One turn moves every row onto another: examples first, then more rows asked:
Z910: [ 28.4 -13.9  14.2   7.5  -0.2 -26.4 -34.2 -33.0  -2.1   8.8  -1.6 -27.5
   6.7  -1.5   3.1 -50.4  -6.3 -42.9 -17.6   1.6  27.8 -16.9 -24.6  10.3
  -5.1 -22.9  21.1]
Z93: [ -5.8  22.2  22.7  39.8 -53.7   4.6  10.3 -37.2 -11.9  10.4 -23.2   5.8
 -26.2   8.7  12.7  -5.8  35.0   4.1  19.3  -2.7  30.8   0.2 -13.1   9.5
 -37.8  25.8  -0.5]
Z67: [ 21.2   3.7  -5.5  12.9   1.0  24.5 -45.6 -26.6 -10.5  -3.3 -17.9 -50.9
  31.0 -16.6  12.0 -18.3 -29.0 -31.3  -7.1   6.3   6.7 -18.8 -15.9 -30.1
   9.3 -20.3  17.0]
Z841: [  8.3 -36.0   0.6 -25.7 -23.8   5.7  -8.8 -16.2   8.4   0.3  10.7 -16.7
   2.3  38.2 -14.9   5.4  14.6  26.1   3.3  20.1  15.3 -20.2  33.6  11.5
   8.9  10.9 -12.7]
Z664: [  8.0   8.9  13.7  11.4 -11.9  37.9 -23.9  -3.1 -20.0  10.5 -41.3 -23.1
 -11.2 -15.9  11.6 -25.5 -29.5  -2.7  38.7 -10.5  -3.8  14.1  -5.9 -50.8
  29.4  36.5 -39.1]
Z873: [ -1.0  14.4   3.4  18.0 -16.4  12.9  30.6 -43.5  -2.2  52.2 -41.5 -13.6
  29.8 -29.4   7.3 -28.4 -43.3  -7.7   5.2 -13.8  19.4   5.3  -7.3   7.6
  27.3   1.5  15.3]
Z616: [-21.0 -10.0  26.0 -16.6 -23.4 -15.9 -10.1  26.7  -6.3  36.7  24.7 -13.4
  29.4 -18.6 -12.6 -15.2 -17.1 -35.4  -1.0 -49.8   7.7  -3.5  -6.5  16.9
   8.1 -14.4  17.3]
Z85: [  4.0  21.5 -18.2  -0.8  11.4   7.1 -24.9  27.5 -30.9 -29.4 -23.8  -3.1
 -30.0 -12.1  38.3  -3.0  -4.1  -4.3  23.5  -2.7  -8.0   3.3 -12.4 -35.3
 -12.5  -8.7  -9.5]
Z371: [ 12.3  15.4 -14.6 -21.5 -34.3  11.4 -24.8   7.3  10.7  10.0 -60.1 -14.4
  24.0 -40.1 -27.4 -34.0  17.4 -13.8 -12.1 -33.7   8.1  -2.8 -21.7  14.0
  11.7  -1.7 -19.4]
Z730: [-12.1   6.7  -8.8  -1.5 -19.0  13.2 -11.9   9.0   7.1  32.0 -15.2  -1.3
   4.5 -27.2  30.1 -14.2  -6.4  10.5  34.1 -27.7  43.6  28.2 -24.7  53.1
   3.3   7.9 -39.1]
Z871: [ 16.7  13.4  24.3  16.7 -18.0 -28.0  19.6 -21.8 -18.5   3.8  -0.1  -1.2
 -22.7 -36.0  12.4 -10.5 -29.8  -9.4  -7.1  28.5 -22.7  -2.9 -24.1  -8.8
   6.5  11.7  22.9]
Z325: [-25.4  23.2 -24.8  15.7 -38.8   4.9 -13.2 -27.5 -25.5   9.8 -22.1  16.6
 -25.8 -19.6 -33.3  16.3   7.0 -16.3  37.6 -14.4  43.0  11.0 -11.7  -2.2
   5.6  33.7 -25.6]
Z851: [ 22.4  14.1 -30.7  16.3 -11.7   4.1 -10.1  31.1 -16.3   2.9 -40.6 -15.1
   3.0 -12.8   4.5 -12.0  -9.4   4.5 -41.7  19.9  27.6 -13.9   3.6  19.5
 -36.3  -7.5  13.8]
Z132: [-42.7  23.3  -5.0   1.6 -44.1  25.4 -21.4   2.6 -20.5   5.4  -3.3 -23.2
   8.3 -18.8 -43.2  15.3  19.0  -4.1 -21.4 -15.3  54.2  -8.0  16.0 -15.7
  12.3  -1.8 -11.7]
Z689: [  0.5  38.9  15.8  -3.6 -28.8 -15.0 -21.0 -15.7  -1.7  -0.1   6.6 -18.2
 -27.8   6.4   4.5 -40.7  53.6  10.8  21.2  -2.1  -7.3 -14.5   8.9 -18.1
 -11.4   4.7   5.9]
Z440: [-10.4  12.6  39.0  21.6 -14.8  16.7   6.7  20.7 -19.8  45.1 -28.7 -37.3
  42.6  -8.5   4.9  -2.2 -17.4  -1.2 -11.5 -34.3  26.7  14.2  21.9   7.7
 -22.7  35.4 -35.9]
Z210: [ 22.1  -1.4 -14.9 -28.2   4.0  14.4 -35.0   3.1   8.1   2.2  -9.9 -26.7
   3.9  11.0  -5.7 -41.2 -43.6 -25.1  22.5 -25.8  36.0  31.0   7.5  16.2
 -15.4  12.1 -32.4]
Z704: [  3.6  -4.1  22.3  21.5 -13.3   4.6  -5.6 -33.3 -64.5   7.6  -2.8 -10.1
  -6.5  -7.0  18.0  31.3 -18.6 -17.5  -5.0 -39.5   1.6 -26.5 -49.4  -5.9
   0.5  20.7 -22.9]
Z291: [ -4.2   9.7  -0.3  20.0 -23.4  16.0 -21.9 -30.5 -17.5  48.1   3.5   1.0
  28.4  -5.7  12.6   7.2 -51.0  -3.8  14.5 -27.2  35.5  -7.4   2.2  -6.9
  53.7  -5.7  -4.6]
Z386: [ -3.1 -44.4  19.3  28.9  -5.1 -16.5   2.9 -16.7 -19.7   5.8 -24.8  -2.6
   2.8  30.6 -22.0   5.0  36.2   0.8  28.9  18.1  26.3 -11.5  16.4  -4.6
   8.7  33.5 -13.9]
Z283: [-19.1 -38.4  10.5 -35.6  -8.5  -8.3 -10.4 -28.3  -7.2  17.4 -11.6 -15.3
  14.0  -1.3 -24.0  22.8  24.3  -5.7  -5.5   8.0  19.8 -19.3  34.9  -4.8
   2.3  21.2 -43.7]
Z248: [  3.1  -1.0  29.0   0.4  18.7  14.3 -18.3 -37.6 -41.2  -5.4 -12.3 -23.0
   9.3   2.9  24.9 -32.4 -12.9 -11.4  25.6 -56.5   3.3   1.1 -49.9  17.3
   5.6  13.4  -7.2]
Z809: [-20.4 -52.0  23.8  -9.0 -32.1  11.3   6.5 -19.5 -14.7 -11.4  -9.2   5.0
  -0.7  -6.7 -14.7  11.6   6.2  -5.6  23.4  23.2  35.1  12.4  28.7  -5.1
  15.4  20.9 -32.0]
Z287: [ 13.1  -9.2   2.6  29.8  15.0  12.4   2.0  19.6 -21.9  13.3 -18.7 -44.9
 -34.7  18.5  16.3 -12.3 -26.1  -0.2  -4.2  12.4  22.0  -1.2 -31.2  11.8
 -43.3  37.5 -19.0]
Z957: [  6.1  24.9  21.1  -9.0  -7.7  -1.3  14.6   7.9  29.5  11.7 -53.5 -48.4
   2.3  -2.1 -19.7 -31.1 -12.5 -11.5 -26.4  -3.8 -18.9   8.2   2.6 -32.3
  -6.6   9.7   0.4]
Z833: [-30.4  15.6 -11.1 -21.7 -18.9   6.1 -45.7   5.9  -5.6  23.7  21.5 -18.5
 -26.2  -2.7   4.8 -17.6  12.5  -4.7  -7.0   7.5  44.4 -21.2  29.9   2.1
 -29.2 -11.9   0.2]
Z951: [-10.3 -47.9  22.1 -15.6 -26.9   2.2  -4.0  -9.2   9.3   9.0 -24.0   8.4
 -15.5  31.9  -6.0   5.1  24.5  -4.1  25.6   7.5 -10.8 -24.5  22.0 -13.5
 -10.1  18.7   2.4]
Z681: [-21.1  36.7  28.2  37.3   3.5   6.4   3.6   0.4 -12.4  16.3 -37.5 -25.5
  20.4  -4.8  51.8   8.3  25.7  19.9   7.2 -23.1  23.1   6.4 -16.5 -17.1
   8.4  -8.6 -31.8]
Z209: [  2.3 -15.3 -20.9  -6.6  -4.1   1.2  11.7  22.2 -39.8  19.4  10.0 -38.6
  18.9 -36.5 -20.0  -4.7 -28.8 -38.0   2.7 -30.8   1.6  -2.2 -34.4  26.5
 -19.3  10.4   5.3]
Z12: [-18.0  23.2  31.7  15.3  17.5  -9.4   0.4  11.6 -14.8  27.2   7.1 -20.6
  11.8 -26.5  35.4   4.2 -37.3   6.6   2.3   8.4 -26.7   0.1  -1.6  11.5
 -12.5  18.1  29.1]

Z209 turns into Z12
Z85 turns into Z730
Now find these:
Z132 turns into Z689
Z951 turns into Z809
Z210 turns into Z287
Z616 turns into Z871

